In the rows, zero is written as 128.
Each run below is a few steps of one of 8 hidden systems, one row a step.
path 1, Lud:
[[104 152  78 116  69 160 144 153 120 163  43 126 153 100 174  90 164 140
  120 121 172  32]
 [161 116 209  98  79 173 162  96  99 158 166 142 187  98 122 119 198 152
  185  96 114 106]
 [136 157 156 176 108 153 152 170 139  93 216 151  88 125  50 145 159 138
  132 111 116 180]
 [176 156  42 173 160 123 154 171 136 109 105 106  62 146 162 135 128 140
  156 129 146 167]
 [180 105 140 138 185 119 124 115 124 102  90 141 181 154 206  95 100 146
  154 140  84 131]
 [ 88 127 165 109  93 136 113 170 106 111 142 176 163 171 141 119  75  95
   99 153  72 130]
 [109  98  83  84  60 155 142 149 134 152 126 124 120 153 142 178 117  74
  111 104 160 143]
 [155  57 135 160 113 161 109  90 169 106 123 110 149 113 131 147 170 123
  114  83 169 111]
 [124 129 149 186 111 169  77 150 102  99 150 109 101 109 119 112 160 152
  121 142 114  82]]
path 2, Fim (9 x 22):
[[128 167 102 135  92 203 143 201  97 118 209 147  96 159  97 145 151 148
  134  97  93 163]
 [162 126  59 147 147 184 127 187 112 112 170 111  85 185 143 151 133 164
  131  84 105 194]
 [153  74 126 163 151 167  85 183 117  88 179  94 108 184 150 155 103 145
  105 115  94 201]
 [117  94 120 113 104 182  84 191 107 106 192  82 122 166 154 185  78  96
   87 144 100 172]
 [139  79  94 104  72 216 111 177 128 122 179  76 140 149 165 199 122  92
  100 103 142 150]
 [139  70 115 166  52 223  93 183 128  98 170  91 120 145 147 165 162 114
   99  93 145 123]
 [129 108 105 156  61 225  80 201  71 114 168  90  83 158 159 145 156 135
  121 116 109 110]
 [155 115 109 128 100 234  97 200  67 132 184  76 126 156 172 143 155 175
  135 104  92 139]
 [151 114 123 147 110 224 113 236 102 104 196  83 158 151 156 138 134 181
  100 110  96 169]]
path 3, Nom:
[[113  89 106 103 138 120 106  71 138 140 139 122  88 146 102 172 117  96
  120 101 144 148]
 [ 66 106 131 133 131  98  75 122 123 130 117 126  85 147  96 125  99 122
   81 136 127 127]
 [101 137 127 111 142 115  84 125  87 159 126  69  85 106 130 131 115 145
  125 162 132 114]
 [119 119 164 120 154 126 104  94 118 151 162  88 125  89  87 129 152 169
  127 121 136 129]
 [100 148 158 149 158  90 119 115 147 130 121 122 133  81  83  98 135 162
  106 144 147 113]
 [134 154 132 121 155  85 140  89 127 151  90 108 125  83 131 111 137 141
  155 155 153 102]
 [124 132 151 102 150  91 147  56 134 154 118 154 131 114  96 118 144 131
  154 113 130 123]
 [ 85 160 113 109 153  75 140 102 137 145 102 168 110 131  90 110 108 127
  119 130 129 129]
 [106 142  88  92 151  87 137 104 116 171  93 114  87 133 125 132 113 133
  139 128 146 138]]
path 4, zes (9 x 22):
[[101 155 175  83  49 152 143 128  64 166 141 167 129 133 124 111 152 112
  166 136  94  83]
 [106 149 132 112 107 186 116 111 102 150 206 121 100 110  57 151 176 155
  130  87 123 118]
 [112 124 113 164 150 103 121 145 134 145 132  91  61 114  73 122 159 185
  114 108 167 166]
 [148  97 185 145 150  65 136 146 116 145 104  88 117 116 139 103 125 165
  149 160 137 181]
 [129 125 201 104 150  92 133 113 135 122 157 116 178 104 126 139  85 102
  127 177 111 151]
 [ 99 160 107  80 129 110 141 104 154 139 141 123 138 103 112 167  85  71
  110 159 144 120]
 [116 142  92  85 113 113 152  77 133 171  86 135 113 112 128 137 143 109
  151 116 165  95]
 [110 144 153 125 125 114 127  78 103 153 103 159 115 113 101  89 168 157
  156 114 122  77]
 [100 177 150 121 144 126 120 137  86 152 152 127 107 113  89  95 140 180
  138 141  98 117]]
path 5, bim, 9 rows:
[[100 132 102 150 148 104 107 151 160 111 140  99  95 121  96 149  97 119
   81 143 155 156]
 [129 108 129 124  71 110 155 167 138 137  93 112 127 121 160 142 114  87
  127 154 167 137]
 [144  99 199 134 103 127 129  86 132 122 139 138 161 101 119 125 155 112
  148 132 130 107]
 [138 161 124 151 144 142 108  90 118 101 168 131  85 114 104 144 140 105
  155 147 111 101]
 [130 164  74  95 141 120 147 109 114 159 100 116 102 122 143 133 128 126
  155 130 142 115]
 [101 127 127 125 151  95 130 102 155 147  88 141 154 111 110 100 129 154
  106 113 148 112]
 [ 92 151 147 152 128  95 116 158 137 108 124 140 121 123 107 112  98 116
  100 169 120 126]
 [123 136 160 104  92 100 160 151 110 150 135 126 115 127 127 138 114 102
  150 155 131 159]
 [139 102 161 141 110 115 139  88 138 129 138 142 107 122  94 135 163 122
  149 105 147 139]]
path 6, Lud:
[[109 107 119  66  82 116 143 120 121 154  98 147 150 156 169 151  90  62
  131 137 131 127]
 [117  64 153 126  89 141 112  74 162 118 136 149 147 132 104 159 142  82
  106  91 154 116]
 [103 110 115 177  97 158  78 117 123 112 136 118  70 118  89 133 169 130
  109 112 151  86]
 [144 140  98 129 156 164 101 116  88 150 140  76  96 114 138 126 161 180
  149 119 125 105]
 [139 155 144 117 191 140 127 143 125 127 163 105 179 109 124 110 118 192
  119 130 100 149]
 [105 177 124 116 127 106 164 195 143 131 127 131 160 112 126 114  93 135
  104 163 129 150]
 [146 132 128 106  91 103 183 135 147 141  93 137 150 115 158 136 122  87
  151 145 159 133]
 [148 101 172 152 102 118 136  84 146  98 132 169 126 126 117 136 145  80
  154 125 129 117]
 [120 130 112 160 117 141  98 109 109 102 144 155  59 156 106 140 137 101
  139 124 110 111]]
path 7, kat (9 x 22):
[[134  82 151 130 171 154 100 140 112 126 167 123 146 169 117 119 133 194
  110  80  89 183]
 [ 92 106 123 104  99 125 124 204 118 129 122 137 148 180 158 132  68 112
   83 138 107 173]
 [156  82 134 113  49 169 133 165  95 146 121  91 123 139 188 154 145 100
  155 128 145 130]
 [132  97 152 172  81 197  95 135 133  88 195 125 119 125 100 156 164 114
  113 105 124 112]
 [ 87 140  71 153 117 161  68 142 111  96 126 144  77 167 132 137 102  99
   91 133 106  82]
 [133 109  90 119 149 174  75 119  73 149 104  90 111 150 181 112 142 171
  137 114 107  90]
 [120 118 132 110 155 191  97 161 116 127 175 110 190 141 130 121 125 190
   88  97  91 138]
 [112 136  77  99  97 173 142 204 132 127 126 135 165 163 168 140  90 113
   90 120 119 140]
 [160  99 103 134  63 194 145 162 113 132 119 128 133 150 175 135 174 124
  154  89 137 115]]
path 8, Fim:
[[164 119  99 103 218  95 146 123 158 128 106 107 175 143 168 133  79 151
  125 130 124 190]
 [122  83 180 143 130  82 123 132 181  88 124 143 177 132 128 139  76  78
   87 154 133 163]
 [ 93 131 116  96  63 116 136 108 136 132 118 160 110 135 125 165  98  29
  124 150 147 102]
 [139 101 109 112  96 158 131  52 136 144 117 149 116 123 117 150 183 106
  156  73 159  88]
 [100 123 145 173 134 137  84  96 119 126 123 135  95 108  76  93 179 178
  115  99 131  83]
 [ 95 162 115 115 157 102 106 146  74 170  98  96  90 121 130  88 121 186
  130 154 116 116]
 [157 131 161  97 166  98 158 138 123 162 119  87 175  98 154 112 121 172
  151 148 132 168]
 [138 148 172 149 125  96 164 158 173  99 145 132 170  87 111 127 110 107
  120 170 143 151]
 [138 166  92 132 108 113 164 125 150 105 110 159 110 128 145 148 110  58
  148 158 138 112]]
path 9, rozam:
[[151  79 135 131 169 129  89  94 141 120 130  64 143 107 153 153 117 126
  115 139 149 130]
 [108 115 109 127 154 110 117 128 182 114 107 115 167 112 130 138  91 113
   74 137 159 130]
 [127 151  96  90 137 131 162 135 151 150  97 130 189 112 154 117 115 139
  119 123 143 112]
 [118 148 149 113 124 154 127 103 125 133 126 152 184 104 131 104 141 136
  127 126 112  70]
 [ 85 175 135 131 102 128 130 140 118 134 134 159 118 113  88 109 135 127
  117 140 122  92]
 [129 173 124 127 125 134 152 141 103 148 149 133  99 117 101 116 156 159
  160 123 120 135]
 [145 120 170 159 146 123 122 114 116 116 156 134 109 128 104 116 151 154
  152 120 108 147]
 [127 115 154 154 129  87 131 147 129 113 125 136  98 143 117 125 111 117
  129 149 125 169]
 [158 118 126 114 134 109 150 125 127 130 123 117 119 138 156 146 111 106
  157 142 130 164]]
path 10, bim (9 x 22):
[[ 98  46 151  57 115 112 117 134 112 190 129  78 150 144 129 154 106 148
   96 101 147 192]
 [110  58 153 191  83 158  75 149 164  90 156 101 107 118  95 150 151 118
   71 108 167 127]
 [167 126 129 153  72 174 114 169  90 113 134  77 109 110 195 147 145  95
  163 175 136  91]
 [178 125 150  91 156 164 139  70 121 154 156  80 184  76 148 142 166 155
  170 119 132 107]
 [134 175  73 157 190 159 113  99 179  92 157 126 138  95  93 142 136 144
  100 114 139 100]
 [120 190  60 108 126 131 166 181 144 127  91 142 156 129 167 121  93 112
  117 151 132 113]
 [108 130 178  87 113 113 171 134 141 148 123 176 214 126 116  96 122 143
  117 112 112 138]
 [108 147 159 161 116 141 125 143 130  92 183 188 110 150  67 123 133 123
  117 116  90 144]
 [146 141 100 123  96 138 155 161  82 140 126 145  69 174 151 132 136 124
  175 118 105 156]]
path 11, zes:
[[ 56 114 139 139 145  35 107  76 141 157  77 154  53 134  49 100 128 138
  100 117 163 131]
 [ 95 132 177  83 123  61 115 125  39 201  89  95  81 128 149  93 110 153
  171 183 108 132]
 [ 99 119 203  49 148 136 108  82  99 182 182  87 194  78  97 134 125 163
  121 136 113 125]
 [ 48 168 128 103 120  92 127 133 159 163 138  94 129  55  50 137 119 131
   67 151 189 112]
 [126 160 137  95  91  75 181 129 111 199  88  76  94  61 125 126 156 130
  176 167 193 124]
 [148 147 213 108 143  96 161  46 126 157 154 129 151  58  78 115 176 144
  184 138 137 110]
 [ 90 219 147 118 177  70 143  96 129 141 163 142  96  79  39 116 118 142
  137 167 123 128]
 [114 187 111  54 166  69 191 122 103 208 114 107 107 107 106 123 117 164
  165 141 141 178]
 [ 98 126 199  61 134  64 180  82 137 193 121 156 178 100  71 103 141 161
  139 106 143 158]]
path 12, Tosut:
[[100 114 170 102 133 117  99  78 126 112 135 170 162 145 126 130  89  84
  113 144  88 101]
 [ 87 161  89  79 115 164 102 144  91 146 146 116 121 143 141 149  96 113
  109 144 104 104]
 [108 113 113  97  80 161 136 128 113 176 118 117 129 120 119 130 171 151
  125  86 158 110]
 [ 90 118 167 165 106 111 112 146 129 130 122 132 110 109  80  98 153 161
  101 123 147 120]
 [144 154 123 168 143 112 126 168 108 121 123  92  88 113 142 113 130 152
  144 166 132 136]
 [180 123 143 134 148 114 163 109 146 129 139 113 137 106 136 141 147 133
  167 125 145 159]
 [128 137 137 140 160 101 141 104 171 100 136 165 150 128 105 132 105 104
  118 132 123 143]
 [126 151  88 111 142 128 126 123 121 119 105 151 125 153 165 130  92  98
  133 144 105 111]
 [123 112 139  84 105 145 126  92 104 155 126 139 146 136 143 134 136 115
  144 112 117 106]]
path 13, Nom:
[[151 136 114 125 128 117 188 158 163 139 120 132 156 116 127 126 143 147
  137 108 157 170]
 [147 111 130 153  94  99 169 142 150 118  98 156 109 139 130 126 144 103
  148 121 156 152]
 [144 134 119 146 105 120 138 119 119 107 125 159  77 155 135 144 124  79
  163 137 118 132]
 [134 129  95 130 144 149 107 106 125 101 154 142  99 160 132 156 110  97
  133 122 103 130]
 [114 107 108 127 152 144  90 133 133 112 136 117 133 156 141 142  94 124
   93 124 112 139]
 [114 102 145 117 118 135 100 156 114 134 129  93 144 128 150 132 106 133
  102 144 127 136]
 [121 122 167 124  95 147 122 151 115 138 155  99 145 101 121 133 142 134
  122 142 137 122]
 [129 145 141 149 108 152 130 136 136 120 145 124 136  93 107 123 161 136
  129 129 142  99]
 [143 142 119 155 135 144 129 113 136 113 115 139 135 112 135 111 153 137
  141 122 131  91]]
path 14, rozam:
[[134  94 106 143  99 164  86 151  95 135  86  81 113 132 189 120 143 138
  125 132 142  83]
 [112 137 107 134 141 170  68 146 119 114 158  67 129 105 138 152 110 130
   90 157 129  96]
 [120 156  78 134 160 167 127 166 163 109 164 112 157 120 109 144 117 155
   80 109 134 146]
 [146 131 121 141 139 164 150 175 145 111 130 148 189 142 146 100 139 173
  110  98 112 138]
 [132 137 161 146  90 156 130 181 112 102 133 154 171 137 159 104 123 124
  126 146  98 108]
 [132 169 116 134  87 168 135 169 111 103 163 144 114 134 138 145 122  90
  142 153 106 114]
 [151 152  83 153 124 180 123 136 117 100 162 147  90 154 128 147 146 119
  148 108 105 122]
 [131 109 103 168 139 156  93 152 108 101 132 139  89 176 137 120 129 152
  121 104  99 139]
 [126 102 121 133 125 150 102 184 101 121 141 107 115 171 156 132 103 141
  110 129 102 165]]
path 15, kat:
[[153 126  65 146 176 152  86  90 114 112 114 106  84 146 158 140 131 133
  141 118 121 103]
 [118  93 131 125 179 142  88 114 128 128 119 125 169 144 135 100 126 188
   95  94 106 125]
 [ 93 138 130  76 112 140 137 175 114 152 125 140 186 145 149 115  92 139
   96 130 104 136]
 [151 132 110  96  75 168 170 166 118 149 140 115 145 126 159 154 142 113
  153 116 144 140]
 [144 112 121 167  91 171 137 142 147  99 160 146 110 136  99 146 169 119
  129  91 142 135]
 [102 130 107 170 115 134  98 141 111 103 113 168  73 169 119 110 128 120
  118 122 104 109]
 [130 120 127 128 149 140  87 122  71 135 120 115  96 158 162 110 123 155
  150 134  87 117]
 [137 108 141 111 164 156 100 137 116 123 167 100 162 143 144 137 106 156
  111 124  96 156]
 [118 101 107 106 108 150 126 166 145 126 124 118 165 149 160 150  94 107
   91 125 135 144]]
path 16, Tosut (9 x 22):
[[147  93 186 102  93 111 159 116 161 128 134 117 193  96 146 156 115  75
  133 154 156 140]
 [104 170 110 138 103 150 123 131 163  88 164 145 138 104 103 162 102  60
   98 158 136  89]
 [135 162  59 130 120 179 117  95 115 126 113 138 104 122 145 133 161 120
  151 110 132  56]
 [118 116 160 123 152 140 103  67 108 149 128 141 141 117 102  94 171 183
  139  90 109  90]
 [ 92 157 146 121 172 106 113 165 103 145 138 120 136 129 105  89 105 196
  103 142  97 152]
 [144 141 119 106 112 110 183 194 115 161 107 108 140 130 162 118 119 152
  148 138 140 179]
 [141 109 177 140  74 103 176 138 154 119 133 162 137 123 110 135 138  84
  145 131 150 157]
 [124 152 117 165 117 125 118 120 137  81 150 156  76 139 110 152 112  67
  133 157 118 115]
 [150 130  78 124 152 149 109  71 111 130 126 119  80 143 143 150 142 113
  161 111 123 106]]

Which system made each of these runs?
path 17:
[[ 94 148 121 141 127 136  95 112  98 125 165 149  50 150  70 134 140 130
  126 116 105 125]
 [118 128  81 117 112 115 131 153  91 171  82 101  63 144 148 118 143 149
  148 121 151 136]]
 | bim
path 18:
[[119 155 147 153 137  87 141 152 139 134 126  98 108  83  95 114 134 150
  126 159 160 142]
 [154 132 137 146 143  98 140  84 143 130 119 105 105  85 118 136 155 123
  161 142 164 120]]
 | Nom
path 19:
[[113 114 126  76  29 111 152 119  92 170 135 138  53 155 135 191 112  23
  176 145 146 150]
 [161  74  82 124 112 158 106  36 124 149 132  98  48 129 121 188 181  94
  171  77 173 113]]
 | rozam
path 20, 2 rows:
[[172 166 105 134 153  75 174 122 171  87 129 130 120 118 162 174  64  32
  158 196 137 162]
 [140 129 105 137 149 108 118  52 164  71  94 189 141 152 162 143  87  33
  137 150 111  78]]
 | Lud
path 21 (2 x 22):
[[148  74 115 171 106 140 139  99 179 102  95 171 137 143 118 125 169 117
  124  66 160 117]
 [ 78 138 156 132  97 121 112 113  97 132 114 200 104 158  93  89 139 130
  126 113  92  91]]
 | kat
path 22 (2 x 22):
[[156 150 112  91 177 187 114 118  64 149 174 114 133 157 156 124 134 184
  168 109  60 136]
 [139 103  89 108 173 163 131 167 148 112 165 126 168 183 144 153  88 150
   89  87 101 202]]
 | kat
path 23:
[[130 167 140 103 162  70 168 111 157 121 132 154 150 115 114 135  83  95
  137 166 119 157]
 [115 130  90  84 120 100 157  98 164 150 110 126 125 121 123 168 104  74
  119 130 171 137]]
 | Nom
path 24 (2 x 22):
[[120 178 117 138 113 112 132 137 109 123 158 124  51 125 104 155 114  85
  154 170 123 137]
 [164 129  91 138 175 132 133  92 129 122 149 129  82 149 116 148 143 139
  161  96 121 164]]
 | rozam
path 25:
[[149 133 139 168 122 104 139  78 147 127 108 125  87  82  98 123 183 124
  165 126 173  96]
 [131 146 126 164 180  67 112  97 123 129  85 108  77  99 118  99 131 151
  147 162 145 114]]
 | rozam
path 26 (2 x 22):
[[107 115  37 119 204  98 111  98 170 159  53  84 121 116 129 120 124 177
   84  94 188 123]
 [ 93 120 201 121 145  85 107 108 116 162  70 123 189  82 130  52 139 193
  111 150 127  74]]
 | Lud
path 27 (2 x 22):
[[ 53  83 160  84 113  96  75  40 138 146 132 143 115 128  72 159  97  69
   83 126 141 102]
 [ 80 121  80  70  97  91 167 121 149 208  82 108  98 109  86 141 148 140
  109  89 210 148]]
 | rozam
path 28, 2 rows:
[[ 96 209  90  77 203  79 105  93  85 177  97  73  99  84 137 120  85 148
  142 201 125  88]
 [103 162 142  66 227 112 126  45 139 155 182 138 172 103  50 133 114 174
  115 105  98 145]]
 | rozam
path 29:
[[171 125 183 135  98 176 135 212 115 116 188  55 194  82 169 143 129 151
  131 172 124 156]
 [175 125 178 171  71 182 162 159 176  86 179 118 203  66 122 144 178 116
  127 130 159 113]]
 | Nom
path 30, 2 rows:
[[126 107 123 199 175  97  69 107 137  69 122 139  64 159 115 121 106 114
  111 145 108 132]
 [120 130  80 102 169  92 132 167 114 146 102 110 102 176 163 134  67 137
  117 141 115 192]]
 | rozam
path 31 (2 x 22):
[[150 142 115 114  84 170 163 150 106 162 142 100 120 101 131 136 183 154
  163 106 153 123]
 [145 112 164 191 130 153  90 107 129  94 151 111 110 100 108 122 171 145
  132 129 129  97]]
 | rozam
path 32 (2 x 22):
[[ 96  77 171 120  72 149 109 108 131 151 115 128 163 107 108 117 169 137
  101  95 157  87]
 [ 98 145 133 141  76 122 132 165 129 151 113  89 106  73 110 122 154 133
  112 154 183  98]]
 | rozam
path 33, 2 rows:
[[ 88 201  88  64 139 178 139 150  63 169 182 161 114 170 101 123 123 170
  139  98  61 137]
 [127 124  80  89 158 129 189 161 175 155 123 143 181 147 110 128 130 182
   97  59 151 202]]
 | Lud
path 34:
[[113 125  64 107 116 182  95 133 123  97 146 156 119 191 157 171  82  69
   99 116  93 117]
 [120  85  68 107 114 200 102 118 151 125 112 131 177 153 159 146 133 126
   85  67 141  95]]
 | Lud
path 35:
[[145  86 122  80 135  99 104  59  99 196  70  31 107  76 185 149 138 126
  168 157 181  96]
 [ 96 110 140 115 191 102  65  28 171 134 129  73 149  56  84 151 115 124
   80 147 171  78]]
 | rozam
